Each row has a name. Each question is about the rows just above it.

Columns, left to right: S P Y Q L X V F D
[-18.0  22.3  -6.6 -22.1 -12.9 -18.0 -19.5  -0.3 -60.4] -> vara
[ -9.7   1.9   7.5  -9.5 -15.6   4.7 -25.7  14.7 -32.5] -> Vab
[  5.7   7.0 -27.9 -18.2  21.3 -10.8  25.0 -35.2  25.8] -> Rokun
[ -8.3  14.8 -26.4 -34.3   5.3 -14.5   1.5 -27.6 -17.4] -> feg
[  9.4 -24.8  29.7  21.7 -10.5  36.4 -24.1  38.7  21.3] -> kig
[ -1.0  12.1  -5.3   4.3   5.6 -16.7  13.0  -8.2  -8.2] -> Rupe
[ -4.4 -13.8  27.1   2.1 -23.6  30.0 -45.8  41.6 -22.3] -> tugip
[  6.2  12.4 -28.5 -21.9  22.4  -8.7  17.9 -30.9  19.6] -> sagi
[-24.2  23.4  11.0   0.9 -24.9 -26.8 -19.0  16.1 -81.2] -> gapot
[  8.7 -18.1   1.4   1.6   4.8  17.6   2.1  -1.1  35.2] -> velo
[ -4.3 -10.9  21.9  -6.9 -21.1  32.1 -49.9  38.5 -22.9] -> Zafiv
Which column holds this, read top down? [ 25.0   1.5 -24.1  13.0]
V
[  5.3 -10.5   5.6 -23.6  22.4] is in which column, read top down?
L

Columns, left to right: N C K R
[-13.3  17.1  72.9 -11.7]  feg
[  1.8  12.9  84.6 -28.7]  tugip
[  2.7  14.3  80.2 -33.9]  vara
Which column holds this, read top down? [12.9 14.3]
C
Which column holds this, read top down? [-11.7 -28.7]
R
Which column holds this, read top down? [-28.7 -33.9]
R
Which column holds [1.8 2.7] top down?
N
Which column holds [72.9 84.6] top down?
K

Columns, left to right: M E T W J
[ 61.8  17.5 -54.4  32.1  10.6]  Rupe
[ 25.1 -10.5  -1.9  30.1  -5.5]  sagi
[ 2.8 51.7 19.6 11.9 -9.1]  kud
[ 15.5  30.9 -15.9 -42.5   3.4]  Zafiv
[ 25.1 -10.5  61.2  28.2 -10.0]  gapot
[ 72.9 -70.9  41.9  -6.1  -7.5]  Vab
[-17.9  19.3 -15.4  -4.4   9.0]  feg
[ 48.5 -42.8 -22.5  12.3   7.9]  vara
[  2.0 -14.2  17.3  19.6  -6.6]  Rokun
[ -7.2 -11.1  36.4   0.2   5.8]  tugip
[72.9 20.2 41.9 -6.1 -7.5]  kig
Which column holds [ 17.5 -10.5  51.7  30.9 -10.5 -70.9  19.3 -42.8 -14.2 -11.1] top down?
E
[ 72.9 -17.9  48.5   2.0] is in which column, read top down?
M

Columns, left to right: H G U A Z B
[37.3  5.2 72.5 21.7  5.3 17.6] : Rupe
[50.9 13.7 32.6 30.3 -2.1 25.9] : Zafiv
[32.6 21.3 41.3 18.7 -4.9 55.1] : Vab
Which column holds this, read top down? [32.6 41.3]
U
[ 5.3 -2.1] is in which column, read top down?
Z
Which column holds [-2.1 -4.9] top down?
Z

Columns, left to right: Guk Filev Fevo zezo litab Befe dofil Gana fuda Zat
[ -0.6   1.8  26.7   3.5  56.0  -0.8  22.0  -1.0 -41.1   4.1] : tugip
[ -1.8   3.4 -49.6 -23.2 -64.2  -0.9 -29.1   3.1   5.5   4.4] : Rokun
[ 0.0  1.7 14.2  7.6 18.4 -0.3 11.4 -1.8 26.9 -8.1] : sagi
[ -0.6   1.0 -66.6 -18.8  -7.3  -0.5 -49.5  -1.7 -13.8  27.4] : Rupe
[ -0.2  -1.4  53.7 -14.6  18.5   0.3  42.8   0.8 -18.4 -25.9] : kud
[  2.3  10.4 -41.1  22.1  82.8  -1.4 -35.7   0.1  32.7  12.3] : velo
[  3.5  -0.6   5.2  -3.5 -47.1   3.8   2.1  -1.2 -24.1  11.3] : gapot
[  2.3  -3.9 -58.9 -27.7   2.4   1.2 -47.2  -1.0 -24.8  23.3] : feg
Which column holds [-66.6  53.7] top down?
Fevo
[ 27.4 -25.9  12.3  11.3] is in which column, read top down?
Zat

